First come named turns, each shown by rows before and after it. For each pair of rows after them, which turns, in which order, take the first row to the second? The first pair is done for you.
gat:
[-12  -5  15 -29   2  -7  17  28 -16   7  20   9] => [-15 -26  -5   1  13   0  15  26 -24 -23   2 -17]
[ 10  10   3   5 -11  11 -25  10  22   4  11   6] => [ 12  -1 -14  26  -5   4 -27  -7  -1   2  -8  -7]
[  4   0   6 -33  -6 -12  10  -4  -8  40  25  10] => [ -9 -29  -5   6  12  21   4  26  14 -28  16 -21]
tos:
[  1  10  -9 -10  -4 -10  11  -8 -19   9  -6 -16] => [  2  10 -10  -6  -2 -11   9 -12 -19   5  -8 -16]
[ -5 -15  17 -10   0  -3   0   1   5   2   9  12] => [ -6  -4  14 -15  -2  -4   4   5   4   7  12  12]
[  1 -20   1   0   9   0  -5 -19  -4  -4 -13   4] => [ -5 -25   6  -9  10   1  -2 -12  -4  -3  -7   4]
[ 15   0  -4  14   4 -13  -8 -24 -13  16  -5   3] => [ 10 -16   1  14   7 -11  -7 -23 -15   9  -4   2]
Rulov:
[ 10  24  -9  -8  -6 -11  -1  -5   5  24   0   2] => [ -5   2   6 -17  -1   7   2  23  22   3  14  -3]
[-13  -3  -5 -23   3  -7  14  10 -15   3   6 -13] => [ -6   6 -10 -20   0 -13  12   3 -17   9   2 -13]
[  8 -32 -13   8  15 -11   0  -7 -23 -15 -22 -22] => [ 14  -7 -28  13  14 -10   1   0 -14 -22 -25 -30]
Then:
Each pair is 2 to 3 turns apart.
[ -1  25   0   0   2  15  12  22  25 -13  11  -3] => [ 17  17 -13  16   3  -6   3 -29 -12  10 -13   5]
Rulov, gat, Rulov
[  7   3   6 -19  -1 -22   6 -19 -25  33   4  15] => [ 15  28  -7 -14  -3 -20   3 -16 -18  31   2   8]
Rulov, Rulov, Rulov
[ 13   2 -12  22   2 -10   3   9  -8  15 -20 -15] => [21 11  2 21 -5 -8 -4  8 14 22 -8  2]
gat, tos, tos
[-12 -13  19 -13  -1   7   5  17  17 -12  15  -2] => [ -3   3  15  -7  -3  10   3  15  26 -11  14   1]
Rulov, gat, tos
[  9 -28  18  12   8   6 -13 -17  14   2   4  12] => [  8 -11  10  11   7  18 -12   2  30 -15   8   1]
Rulov, Rulov
[ 19  28  14   3  -9   3 -15   0  33  11  10  22] => [  6 -25   0  34  12  12 -17  -5  13 -26 -12  -7]
gat, tos
[-14 -31  30 -11 -11  -8  -2 -14  -5  14  19  14] => [-22 -42  14  12  -1   9  -1   6   2 -22   9 -14]
tos, gat
[-14 -20   0  -3  11   8   7   8 -21  -1   1 -15] => [ 6 31 -3 -9 -2  5  3 10  4 11 12 -1]
Rulov, gat, tos
[ -2 -11  10 -10   8  -1  13   2  -1  10   8   7] => [ -3 -14  -1   2  14   7  11   8   1  -8   0  -6]
tos, gat
[ -9  14  -7 -11  -2  -8  15  11   6   7   7  -7] => [-11 -11   0  -8   2 -14  15  -2 -12  13   2  -7]
Rulov, gat, gat
[ -4 -16  17   6   9   4  -2  11  18  -2   9  11] => [  3 -19  12  10   9  -6  -6 -12  -2  11   0  13]
Rulov, tos, tos
[  1  20  -3  -2   0  14   3  25   9 -16   3  -7] => [  5  32   1 -13  -7   3   7  17   6   4   9   2]
gat, gat
[  1  26 -21   1  -3   7   8  17   7 -15   3 -19] => [  3  34 -15 -10  -8   5   9  17   7  -1   8 -10]
gat, gat
[  7   2  -1   0  -3 -10   0 -18 -18  14  -4   1] => [ -8 -14  14 -16  -1  -2   7   6  -8   6  12   0]
Rulov, Rulov, tos
[  2 -23  23   4   5   3  -7  -8  -2   0  -8  14] => [  8 -15  10  20   8   7 -11 -12   1 -11 -16   5]
Rulov, tos, tos
[ -7 -10  16 -10  -2   5  -4  14   9   3  10  -1] => [  4   7 -13   2  -2  -5  -2  -3 -13   7  -9 -16]
gat, tos, Rulov
[  0  -7  35 -10  -6   7  -9  15  31   5  15  24] => [ 15  23  21  -4 -13   4 -14   3  36  11   9  25]
tos, tos, tos
[-15  -3  13  -7  -1   7   6  16   0   4  16  -5] => [  1  -8  11   6   0  -3  -2 -16 -17  20   3   5]
Rulov, gat, Rulov
[  2 -17  -6  30  11   4 -11 -22 -12 -12 -22  -6] => [ 10  25   2  -7  -7 -11  -4 -20  -4  28   3  19]
Rulov, gat
[ 10  32 -18   1  -2 -12   3 -24 -11  27  -7 -19] => [-12 -15  31 -28  -2   0   9  -2   8  29  20   5]
gat, Rulov, tos
[-22 -18  17  -2 -10 -14   7   3 -12  20   5  -3] => [ -5  10  -5  12 -13 -22   2 -12 -15  25  -7  -5]
gat, Rulov
[17 30 -9  2  0 -3  4  8 25 -2  2  7] => [ 22  -3 -10  28   9  -2  -7 -13  14 -11 -15   6]
tos, gat, tos
[  7 -26   6  11  12  22  -4 -22  29   1 -11  20] => [ 12 -22  -1  16  11  20  -6 -27  26  -2 -16  14]
Rulov, tos
[-21  -6  13   5  -7   1   3   6  31  -6  12  -4] => [-23 -18  13  13  -4   1   0  -2  26  -8   7  -3]
tos, Rulov, gat
[  1 -13  16   4  -2   7  -7   5  16  -9   1   9] => [ -1 -24  11   1   2  -2  -3 -10  -9   0  -7   4]
gat, tos
